Each path below is one point turned by a fixed rotation once a step. After each direction that follows a path, write how fast that rotation turns it, in deg/step (0 if it stays still).
Each turn is a multiple of 5 degrees from 10 to 175, or 0.
Each row of a path follows its step; steps can be skipped.
path 1
step 0: 3  -4  -45  13  28  -1  2  -10  -5  8  3  -33  13  6  15  5  24  10  -36  -9  23  -2  -7  -17  12  27  13  -11  -32  3  17  22  13  -3  11  31  -27  -7  22  16  4  -14  -40  4  25  25  22  -4  23  -8  4  -13  0  7  6  -10  0  -2  13  13  -16
step 1: 8  5  -7  20  -47  -6  -9  1  20  6  20  -13  15  -14  -30  11  -21  -31  -24  6  4  -11  11  5  10  24  6  -18  -4  16  -13  51  3  9  0  -30  30  -33  2  17  3  10  5  -22  17  13  -5  -9  18  0  -8  -24  -14  31  -1  -6  -5  -9  -5  -14  14
step 2: -17  -17  -13  9  -3  -6  23  -2  1  -3  6  -35  22  -22  28  10  10  -9  4  -45  10  38  12  -17  9  7  -11  9  -10  -9  23  -5  -1  9  -9  2  9  -12  -2  17  -27  14  -23  15  48  10  21  0  -17  -9  3  -6  16  -3  40  -3  1  -10  -21  -10  22
step 3: 26  -12  17  5  -39  -13  13  -16  -28  -19  11  6  20  -19  -19  4  13  -11  2  -3  10  14  35  -12  4  46  -17  -26  15  -11  -11  -10  21  -4  -7  1  -21  -17  13  -12  10  36  13  -8  11  8  -20  -6  0  -2  -11  -17  -10  4  -33  -23  10  12  12  -12  31
step 4: -13  18  5  -25  7  -14  15  15  -2  16  -7  -17  21  -37  -6  -1  -1  -12  22  -53  12  -9  20  -2  27  -9  -15  25  -14  3  -12  -19  13  18  -6  4  21  -15  18  -8  22  20  -2  3  2  -10  31  32  -21  -16  7  -2  10  1  -4  -26  6  24  -28  14  -17
step 5: -4  6  -23  8  4  -2  5  -30  -19  -9  0  -6  22  3  -10  -8  48  -9  -17  -4  -36  6  21  3  -20  24  -15  21  9  -25  -3  -12  -2  -5  -6  -11  -16  -17  13  -16  36  4  -6  -20  -7  -35  -3  13  -11  -12  26  0  0  33  -36  28  -6  0  13  -3  18
step 6: -2  0  -19  4  3  -28  -9  6  -18  -18  -18  -13  29  -20  -6  1  2  -10  5  -18  -5  -25  -2  4  24  9  15  24  -21  22  -17  0  3  15  -1  6  3  -42  -21  -5  -4  -30  2  26  -25  5  10  -21  -28  25  16  6  17  11  -28  -27  -16  3  3  3  -40
step 7: -3  27  -12  20  -12  -11  -15  -18  -6  8  14  -22  -7  -4  27  -14  36  -14  -27  -1  9  11  11  9  1  -41  16  32  -3  -5  -4  15  -14  22  -25  12  4  -13  6  2  -8  15  -8  -25  -3  -8  -34  -25  -2  2  18  -7  -10  31  -3  29  -13  39  19  -16  3
step 8: 19  6  -23  -5  -12  11  -18  5  8  -25  -20  -41  -30  -9  0  -16  7  12  -11  -14  27  -15  11  -29  17  5  -8  -7  -7  -8  27  11  14  -2  -6  -10  2  -34  -38  17  0  -26  -11  -2  2  -6  -5  -20  -7  45  -4  10  36  -10  -20  -13  6  10  -2  10  16
step 9: 9  -3  -2  27  2  -7  -9  -14  -9  29  24  1  -5  -6  1  8  25  -32  -10  3  31  -7  22  -27  0  -29  -11  7  -21  34  -3  13  25  -20  2  -13  -7  7  31  34  -24  -12  30  -22  -11  5  -14  -2  -31  -16  -11  -11  15  9  4  0  7  28  3  -15  25
Speeds:
1  -2  5  6  -5  0  2  -5  7  -9  0  -9  -7  -7  -1  -4  -9  -1  0  1  6  -5  0  -2  5  2  6  6  -2  4  7  -1  -1  -1  -5  0  -9  3  -2  6  -5  5  7  -8  4  6  0  1  -1  0  9  -2  2  -1  3  6  3  -6  3  -3  1 => 55
-3  -12  9  -1  2  0  -5  1  -2  8  -1  5  4  -9  9  0  -6  0  3  2  0  -5  -3  2  4  1  -5  -7  0  1  1  9  1  -5  -2  4  -3  0  3  -2  2  1  -9  -4  7  -2  2  -5  -4  0  3  -3  0  4  -4  2  6  -4  -8  0  9 => 40
5  -4  2  1  7  1  6  -6  -13  -2  5  9  2  4  -4  -1  1  -7  -1  5  0  -6  -3  -7  1  5  4  -3  2  6  1  4  3  1  3  11  -7  -3  -1  2  -12  4  0  -2  -2  -1  5  -2  -2  0  1  1  5  -4  -1  -8  -6  5  0  -3  -4 => 120
0  -2  -1  0  -1  3  8  -9  4  1  1  -3  -8  -8  0  1  2  2  5  1  4  5  8  -1  3  0  -7  -6  7  3  -7  -4  7  -1  -5  2  4  8  -1  5  -3  2  0  3  -3  -3  -9  0  0  1  -8  1  8  -6  0  -3  -3  3  -10  -3  6 => 60
path 2
step 0: 9  -26  14  34  -15  0  -17  -4  -5  4  4  -2  31  -22  5  7  -26  -12  12  22  15  18  -39  -1  -26  39  6  1  -6  31  -16  0  -5  -11  41  26  38  6  -1  -10  10  19  -8  -26  16  0  1  -4  -8  -16  15  -5  10  -17  -10  34  -5  -19  0  17  -5
step 1: -26  -20  27  20  -10  -11  -11  17  22  12  -16  -9  10  10  27  -11  11  1  -11  -14  6  4  -36  -27  -31  20  19  2  7  -2  -17  50  -22  -22  18  5  37  3  0  -18  -11  0  14  -32  23  1  15  14  4  16  6  -13  -2  -8  1  27  -20  -9  0  -15  -17
step 2: 20  5  23  -4  13  -21  11  18  11  0  -14  0  10  17  -1  5  1  4  -9  -39  18  -11  -39  -68  -19  14  4  24  15  11  -9  12  -16  -17  6  15  11  -16  -9  -33  -7  -35  1  -26  8  3  -16  -16  -16  -16  -6  -2  -16  -6  -28  5  -11  -14  -6  13  -12
step 3: -9  1  -21  13  -2  13  4  -3  37  -3  -5  2  15  42  1  -10  -20  21  10  -42  13  2  -34  -58  18  4  -23  11  15  20  -1  23  5  -20  2  -6  -12  12  -14  2  8  -27  19  -21  -13  28  -7  -23  -3  15  -9  0  19  -15  13  -1  -16  -2  -6  18  7
step 4: 6  -31  -21  -12  -14  -19  14  8  -4  12  5  10  6  10  -14  5  -25  10  13  -12  11  -16  -41  -21  3  -25  -34  27  -7  17  12  -7  -12  -5  -14  -14  19  24  -11  -1  10  -2  13  -9  1  22  -19  -45  -4  9  32  2  21  -10  8  -20  -31  -38  16  8  20
step 5: -17  -19  2  2  -15  -1  -1  8  -21  11  12  16  5  -3  20  -21  -14  9  6  6  -4  25  -10  -19  0  -6  -31  35  -13  9  -10  4  16  -7  5  57  -2  8  1  25  13  17  4  -13  15  14  -23  -17  18  15  22  9  7  -14  33  -10  -31  -37  38  17  1
step 6: -6  -33  21  -26  -18  -16  -9  18  -10  5  -14  -10  7  0  29  7  -21  -29  -3  3  0  30  -6  -8  3  -1  -28  20  -12  -24  -44  0  -16  -16  27  26  20  20  -27  5  17  14  -12  6  5  16  -6  -1  -18  9  14  -1  12  -12  -19  11  -31  2  43  12  -16
step 7: -17  13  8  -7  -13  -10  8  -5  2  12  -5  -9  8  -12  8  12  -30  -45  17  -2  10  32  -26  -19  7  12  21  10  29  -19  -23  12  -1  0  27  48  2  17  13  2  -7  8  0  -12  19  4  11  -4  -36  3  19  -15  4  -17  -10  33  -34  -7  -18  23  -17
step 8: -7  -2  33  6  4  16  -4  35  29  5  5  -8  29  20  3  -8  -25  -26  21  0  11  2  -12  -24  7  15  24  15  3  -6  6  3  -37  -13  31  -11  -2  17  -20  -19  -28  16  8  -28  41  -11  2  -29  -17  17  8  -1  10  -16  -14  19  -26  9  -23  7  -9
step 9: 13  0  13  25  9  -2  17  16  32  -13  -18  -4  3  -15  -21  -12  -8  1  0  -31  15  -7  -21  -37  -9  31  -10  9  -19  35  11  -10  -15  -5  42  21  9  8  -7  -3  -18  10  22  -34  13  7  3  -34  -27  -6  20  -20  -5  0  13  7  -19  0  -16  -21  19
Speeds:
11  5  6  -1  2  5  0  3  -4  -10  8  0  6  6  6  -5  3  -2  -4  -3  0  8  2  3  2  10  -8  0  -7  -1  1  -5  3  -7  -1  6  1  0  -1  2  0  -6  1  -2  -1  7  2  -7  -3  -2  -5  -3  5  2  -2  3  9  4  4  -2  2 => 115
0  2  -4  5  -1  -1  10  1  -2  11  3  -1  1  -6  6  -1  -1  14  3  4  4  5  0  4  7  -2  -1  2  -1  4  -2  -7  0  -3  2  0  2  -6  -6  1  -6  3  -3  1  -9  5  -6  0  5  -1  5  -4  10  7  -2  -4  -3  0  4  -4  5 => 60
2  3  4  -5  -4  5  -2  1  2  0  -7  -4  -6  -5  2  4  -11  -1  -7  9  1  3  -2  -2  -4  6  7  3  0  -7  3  -8  -1  -6  9  -3  1  3  10  8  -6  2  -9  -5  1  2  0  1  5  7  1  -1  -1  0  -1  0  5  2  -3  0  3 => 45
6  -4  -4  0  -3  -4  -2  -7  1  -6  -3  -8  -3  3  8  7  -5  4  8  -8  -3  2  3  2  1  1  7  -6  4  6  -3  2  2  3  6  -5  5  4  3  2  7  -2  -1  9  2  2  -2  1  -8  5  0  -6  8  1  2  5  4  -5  0  2  7 => 110
-2  -3  2  3  -3  3  -5  -2  0  6  -2  -6  4  11  1  0  -4  -1  1  6  -2  -2  6  -4  -1  -1  -6  -10  -9  5  -6  3  -3  -4  1  0  -1  3  -11  3  -2  1  -6  -1  -8  -6  1  0  4  6  -10  2  -2  -6  4  4  -3  4  -4  -4  7 => 140
5  3  7  -1  -9  -7  -6  -1  3  1  6  7  4  -2  1  3  0  3  1  0  -1  2  -9  -1  -6  3  0  -3  6  6  5  5  -3  -7  3  -5  1  -9  1  0  9  -10  5  -1  -6  -1  -1  7  8  -1  -1  0  -3  -1  3  -6  0  5  -1  -3  7 => 35
path 3
step 0: 5  -35  6  -20  1  -31  27  33  29  -19  -8  5  18  -3  3  8  -33  24  -2  27  -33  -24  5  3  5  -3  -2  -14  5  4  -41  18  -15  30  2  8  -6  -13  -15  -20  -24  13  -3  -10  9  1  -17  5  -1  -9  -22  -7  -27  -28  -8  -8  -16  8  17  10  -34
step 1: -29  -6  -6  18  2  -28  -10  8  25  5  7  -13  -34  3  -15  39  -8  0  -5  14  -14  -7  9  -7  -18  -1  27  -25  -6  6  -19  -24  0  -39  6  -25  -16  18  17  16  5  34  -6  -22  24  21  3  -2  9  -25  4  -20  35  25  7  26  16  11  23  13  -1
step 2: 36  14  6  -5  -11  -33  4  -1  8  -14  6  -15  -2  18  -5  -27  16  9  25  -3  0  -14  21  0  -3  -8  -15  26  -19  -8  1  -38  0  -4  -4  -10  -2  17  30  -28  2  13  35  1  -14  3  12  -5  3  -3  -37  -13  26  6  -14  34  -30  -21  -43  -19  -16
step 3: -10  2  3  -22  14  7  9  -14  8  5  -27  -11  20  -32  18  40  -20  23  -17  -29  32  19  -21  -4  9  14  11  2  -37  19  -10  5  -36  16  -9  -12  -6  -16  25  -23  -15  17  23  -12  15  -16  -8  4  -4  -12  0  2  2  -6  -45  -10  -24  16  -2  -14  -18
step 4: 5  -10  1  -41  -52  -15  -8  -21  13  32  17  0  0  41  -1  -5  4  33  -10  -10  -19  1  -12  -3  -13  1  5  -13  -16  -1  -27  29  21  -7  -28  -3  10  9  9  12  1  26  -15  -7  9  -2  -14  -37  -2  -33  10  -29  -10  18  1  -21  17  19  -8  6  7
step 5: -9  -1  -3  -13  -11  -26  20  10  23  21  3  -27  -19  23  31  -24  -12  -12  34  25  14  1  20  0  25  2  30  6  15  4  14  10  6  -16  15  -45  35  -22  20  -7  -4  -25  14  -4  -22  16  12  -11  -4  -10  0  -2  -15  -12  -29  36  2  -7  14  11  -7
step 6: -6  9  -19  17  17  16  50  22  -1  21  15  -19  -25  -10  2  -23  -21  18  0  -26  -3  1  10  19  6  16  9  -34  -23  -17  -7  -7  8  -16  8  7  -28  -28  -9  -2  -16  22  32  -2  34  -5  -3  -21  6  16  2  -19  4  -18  -1  -12  -31  -10  -4  -21  -36
step 7: -12  -4  7  8  -40  -16  -27  -2  -18  4  14  -4  10  -28  10  5  -4  5  -22  -31  -6  -49  2  4  7  4  9  -25  -12  10  -3  -7  26  -20  -32  -1  3  -2  12  -15  34  32  -10  26  17  -9  12  13  22  -1  -7  3  -17  22  -38  25  18  -17  15  -21  0
step 8: 24  6  4  8  17  -7  16  -20  25  0  21  17  34  -22  25  4  -4  4  33  40  -3  -1  4  -6  -22  -9  9  -8  -5  -3  -25  12  8  10  -24  -20  23  -8  40  12  5  -7  5  33  3  -26  26  -26  18  -20  -19  -4  -26  -16  16  20  -15  19  -16  3  -19
step 9: 11  18  18  3  18  2  -15  15  -7  47  -3  -28  10  -12  -6  1  -39  5  28  -18  16  -19  -10  -3  -3  2  32  -24  -30  4  4  14  -11  -6  20  -17  5  34  -8  20  -10  4  31  14  11  -16  -4  -15  -37  -11  25  -1  21  17  5  -12  -17  -10  12  38  8
Speeds:
-5  0  -6  3  4  2  -11  -2  -1  6  -5  -12  1  -3  0  -8  3  -5  5  7  -6  3  5  8  0  2  0  5  -2  2  3  -3  4  -1  -4  -1  4  0  3  -3  -4  6  3  -11  2  -7  2  3  -4  2  -3  0  1  -2  3  -7  -10  -6  2  -2  4 => 100
-3  -3  -9  -2  -4  -1  -1  5  -1  0  -3  6  -4  2  4  -4  3  -5  0  0  -1  2  -6  1  0  -1  -2  -3  2  -9  2  8  3  -9  5  3  -2  -2  -2  -10  -10  -3  -3  -5  0  1  -6  -1  -9  -1  5  -6  -9  3  0  6  -1  -1  7  8  -7 => 65
-4  7  4  2  5  -5  2  4  -3  -2  6  2  -5  5  -4  -5  -3  -5  4  3  8  1  3  0  6  -3  12  3  -4  -2  11  2  -6  1  3  0  -11  5  1  -5  8  5  4  -5  2  3  -1  -1  -3  4  2  -7  -4  2  7  1  4  -3  -4  -6  0 => 90
3  -1  1  -9  4  1  0  -4  7  -6  -5  -3  2  -1  4  3  -9  -4  6  2  8  -3  5  3  -1  -7  -7  0  5  -2  10  -1  2  4  -4  -1  0  -6  1  1  -5  -12  3  3  1  1  1  -1  2  5  -7  -12  -3  -3  2  4  -6  -2  -3  1  0 => 125
-9  -5  4  1  -2  4  -5  1  4  -8  0  -1  3  10  2  -1  -3  0  -2  1  -1  0  0  4  -1  8  1  5  -5  3  -1  5  9  -3  3  -2  4  11  -5  -8  8  -11  1  8  2  0  -1  0  -3  0  -5  1  4  1  1  -1  -3  0  0  -7  -8 => 140
